In the rows, 128 means zero.
Each named turn below is shown by a few rows before and after it. Which turns, in which order, take the first row of each later pair to the second? The first pair is answered.
lofo (before -> after):
[154 104 131 122 129 144  96 121 134 125 136 133 165 107 148 139 105]  ->  [143 120 118 130 136 146 111 113 149 123 155 133 164 109 142 136 108]
[111 105 156  37 101  66 125 138 104  96 173 195  95  97 105 163 131]  ->  [201  68 156  86  86  98  46 161 105 129 120 100 114 118  85 156 137]
[157 135 167 101 115 129 117 139 116 115 116 101 124 118 124 136 116]  ->  [162 152 131 139 113 143 115 117 152 124 139  89 137 135 111 126 125]
[ 98 146 124 147 153 129 150 108 112 133 183 115 156 151 122 132 104]  ->  [ 98 128 159 110 149 114 151 127  74 127 159 125 146 135 129 146 101]
tezo (before -> after):
[143 132 205  60  95 103 111 149  99 122  73 108 111 100 176 159 107]  ->  [109 181 184  76  97 107 137  87 111 112 116 132 110 108 194 163  66]
[126  90 132  91 132 111 151 109 127 133 138 170 165 124 153 103 138]  ->  [139  92 113 129 128 128 128  82 123 143 140 139 167 144 160 105 113]
[124  66 130 129 113 151 112  99 127 100 127 137 154 130 107 117 136]  ->  [103  78 129 121 114 147 123 100 131  90 136 157 151 124 108 113 135]
[122 106 127 118 136 121 136 137  97 127 120 133 123 134 138 127 136]  ->  [115 124 120 128 132 123 140 117 101 126 128 137 118 144 143 129 120]
bog (before -> after):
[ 93 149 121 121 109 105 119  97 112 114 139 145 120 139 133 132 112]  ->  [121 166 137 115 100 112 107 111 139 105 137 120 128 128 108 131 112]
[ 88  85 141 145 139 107 146 106  82 142 131 168 115 146 161 167  82]  ->  [143 144 185  80 125 104 144 147 178  99 147 156 137  92  90 151 122]
[137 131 141 124 137 100 127 152 126 114  89 104 150 116 145 116 174]  ->  [129 121 131 141 139 101 126 140 105 123  81 100 146 127 154 120 161]
[147 144 145 158 123 135 153 108 170 118 156 144 115 147 114 114 151]  ->  [156 131 140 179 120 144 138  92 145 130 141 128 115 164 121 124 137]
Lilo (before -> after):
[125 132 125 157 147 124  98  90 114 122  99 136 130 122 126 141 127]  ->  [111 117 129 143 153 108 105 120 125 116  95 151 131 117 116 134 164]
[200  90 151 122  86 147  75  90 101 159  53  73 164 148 122 118  90]  ->  [146  34 105 150 125 128 108 142 118 173  56 109 171 167 133  82 178]
[109 165 107 161 135 120 126  86 145 133 147 135 133 156 116 145 131]  ->  [ 98 151 131 123 142 102 149 136 158 118 135 159 138 134  97 135 169]
Then:
(2 to 4 turns a pair)
[120 124 119 168 103 145 119  95  88 143 112 127 121 149 160 139 107]  ->  [119  95 138 131 111 129 128 178 115 126  89 139 131 123 128 120 177] | lofo, Lilo, lofo, bog
[199 163 127 123 137 146 124 126 125 100 143  53 137 134 109 100  72]  ->  [139 182 130  88 160 113 182 152 160  72 170 122 130 114 105  90 115] | lofo, Lilo, Lilo
[134  98 123 125 128 146 134 158 152 146 104 125 142 136 100 122 175]  ->  [ 98 115 151  85 121 128 159 139 114 130 106 162 124 117 123 142 142] | tezo, lofo
[ 87  98 142 110 141 102 160 133  83 127 113 158 111 122 146 131 128]  ->  [112  92 103 176 142 125 135 108  91 151 117 122 122 160 150 122 115] | bog, lofo, bog
[104  64 113 123 153 131 129 147 103 155  74 102 124 148 116 114 145]  ->  [ 95  94  92 152 152 141 128  94 106 157 107 101 123 165 130 117 108] | tezo, tezo
[144 191 151  99 106 133 136  89 144  96 171 119 146 114  99 135  89]  ->  [ 92 132  80 160 146 127 162 129 155 126 170 141 152 152 117 105 166] | Lilo, Lilo, Lilo, Lilo
[ 64 142 148  77 127 114 142 146 108  91 133 183 110 101 145 145 119]  ->  [152 137  87 178 124 164  73 131 167 133 132  79 141 147 108 118 138] | lofo, lofo
[127 106 137 101 120 103  99 103  89 120  79 137 131 136 156 122  96]  ->  [154 108  98 146 130 124  88 116 147 133  90 107 152 146 128  96 140] | tezo, bog, lofo, Lilo
[ 37 102 127 125 147  96 168 112  75 128 136 185 108 134 179 160  51]  ->  [ 49 113 142 107 139  97 173 112  71 125 138 182 107 124 172 163  38] | Lilo, Lilo
[125 140 141 129 112 134 130  76  86 142 144 128 102 149 145 151  61]  ->  [121 113 119 164 121 142 123  75  87 159 139 125 102 166 152 144  85] | lofo, Lilo, Lilo, Lilo
[103 103 123 104 149 112 160 186 148 112 128 165 129 115 120 113 177]  ->  [120 128 157  73 134 110 155 184 147  92 122 157 126  93 115 123 152] | Lilo, Lilo, Lilo
[160 148 134 129 146 148  99 169 180 101 114 125 150 101 102 132 180]  ->  [ 88  99 123 129 169 127 129 165 117 106 106 181 126 113 152 137 181] | bog, tezo
[162 125  78 138 129 144  95 120 135 122 124  86 147 134 115 122 124]  ->  [125 128  77 113 143 124 135 150 155 105 140 131 148 114 107 112 165] | Lilo, lofo
[132 175 150 139 158 127 155 106 178 103 175 149 151 104 132 109 104]  ->  [165 110 188 108 159 116 131 179 139 114 111 134 149  90 123 110 140] | lofo, bog, lofo, tezo
[166  53 121 133 142 136 103 191 109 155  87 108 145 134 112 104 169]  ->  [141 154 180  38 120 117 148 146 135  95 135 159 133  79 105 124 114] | bog, bog, Lilo, tezo
[115 124 133  67 104  89 192  92  94 122 105 142 178 103 134 182 118]  ->  [ 90  95  99  96 123  84 202 107  99 132 108 153 178 118 140 173 153] | Lilo, Lilo
[205 137 135 171  94 166  81 125 147 140 111  64 140 141 104 133 104]  ->  [134 182  92 188 111 157 134  73 169 130 171 114 134 159 128 127  87] | lofo, bog
[146 111  84 177 147 151 129 158 157 157 136 115 117 172 143  92 180]  ->  [ 92 143 104 129 145 129 185 156 164 133 157 178 106 142 147  97 178] | bog, bog, lofo
[150 143 194  48 114  81 137 104 113 108 109 164 111 104  92 143 108]  ->  [167  86  76 178 142 116 105 119 159 166 113 121 138 176  86 100 184] | Lilo, tezo, lofo
[179 125 143  78 136 135 144 141 180  97  97 134 128 129  82 124 152]  ->  [ 94 105  93 123 159 128 174  79 111 118 119 181 105 171 148 140 106] | bog, lofo, lofo
[130  80 115 144 131 122 117 178 171 128 124 117 129 145  82  82 201]  ->  [118 140  99 176 107 141 105  54 140 128 160 107 116 172 125 116  76] | bog, lofo, Lilo, Lilo
[135  62  98 153 170 117  96 172 131 164 124 129 139 174 102 116 204]  ->  [ 85  80 118 106 180  89 134 174 109 145 139 188 121 150 117 127 196] | lofo, lofo
[110 170 149  85 120  79 170 119 179 104 125 196 111  80  89 147 191]  ->  [ 85 138  69 181 147  92 165  91 178 145 135 189 115 138 123 127 203] | Lilo, Lilo
[ 76 118 112 130 156 116 154  89  70 141 133 160 114 144 173 136 110]  ->  [118 106  78 182 157 141 118  94  99 166 124 108 131 168 151 120 134] | tezo, lofo
[ 92 161 142 109 128 110 152  96 128 100 153 157 128 116 141 138  96]  ->  [168 128 135 159 116 144  90 112 131 136 115  83 139 132 117 128  99] | lofo, lofo
[141 141 119 122 137 142 126 161 178 127 149 133 157 104 102 105 181]  ->  [166 166 151 100 114 145 112 148 165 113 143 118 150  94  99 120 144] | Lilo, tezo
[141 132 114 147 132 138 116 145 175 146 130  90 149 130 104 118 177]  ->  [122 190 143 102 115 128 136  92 163 117 156 113 139 109 114 138 106] | lofo, Lilo
[ 59 129 101 180 131 120 170  73 132 155 152 160 104 186 130 114 143]  ->  [151 155 111 191 107 152 119  79 188 160 141  88 132 178  81 105 147] | Lilo, Lilo, tezo, lofo
[166 182 125 132 139 122 132 100 182 103 171 135 142 127 118 126  91]  ->  [125 175 109 136 153 108 155  95 165 105 183 164 135 137 138 121  92] | bog, bog
[100 169 127  82 118 105 163 102 163 121 154 168 154 100 115 111 162]  ->  [ 92 156 131 101 102 113 151  53  92 139 144 152 135 122 158 137  95] | bog, bog, Lilo, Lilo
[113 194 102 123 130 143 157  89 186 108 183 160 137 126 112 121 122]  ->  [ 65 122 138  87 139 115 178 121 106 112 146 202 112 114 149 137 125] | lofo, Lilo, tezo, tezo
[106 193 131  85 131 114 162 109 160  94 174 156 120 107 111 135 119]  ->  [137 110 162  92 115 124 104 122  53 128  89 117 106 118 143 157  82] | lofo, bog
[ 47 103  89 137 154  92 181 138  94 132 132 204 113 130 149 131 151]  ->  [146  94 168 102 110 114 104 138  36 133  61 125 108 107 133 165  83] | lofo, Lilo
[ 88 100  85 185 142 144 120 120 121 165 134 125 137 187 137 108 129]  ->  [ 55 116 112 128 149 113 168 148 134 132 152 179 135 150 129 107 154] | tezo, bog, bog, tezo
[119 158 130 117 146  82 171 120 117 143 132 148 131 144 128 177  79]  ->  [169 142 115 149 141 101 128 119 127 166 116  97 146 160 111 168  81] | lofo, lofo
[120 124 140 128 131 134 113 106 103 148 119 142 105 134 149 138  83]  ->  [154 114 121 152 130 145  91 125 139 161 116 111 122 150 127 121 119] | tezo, lofo
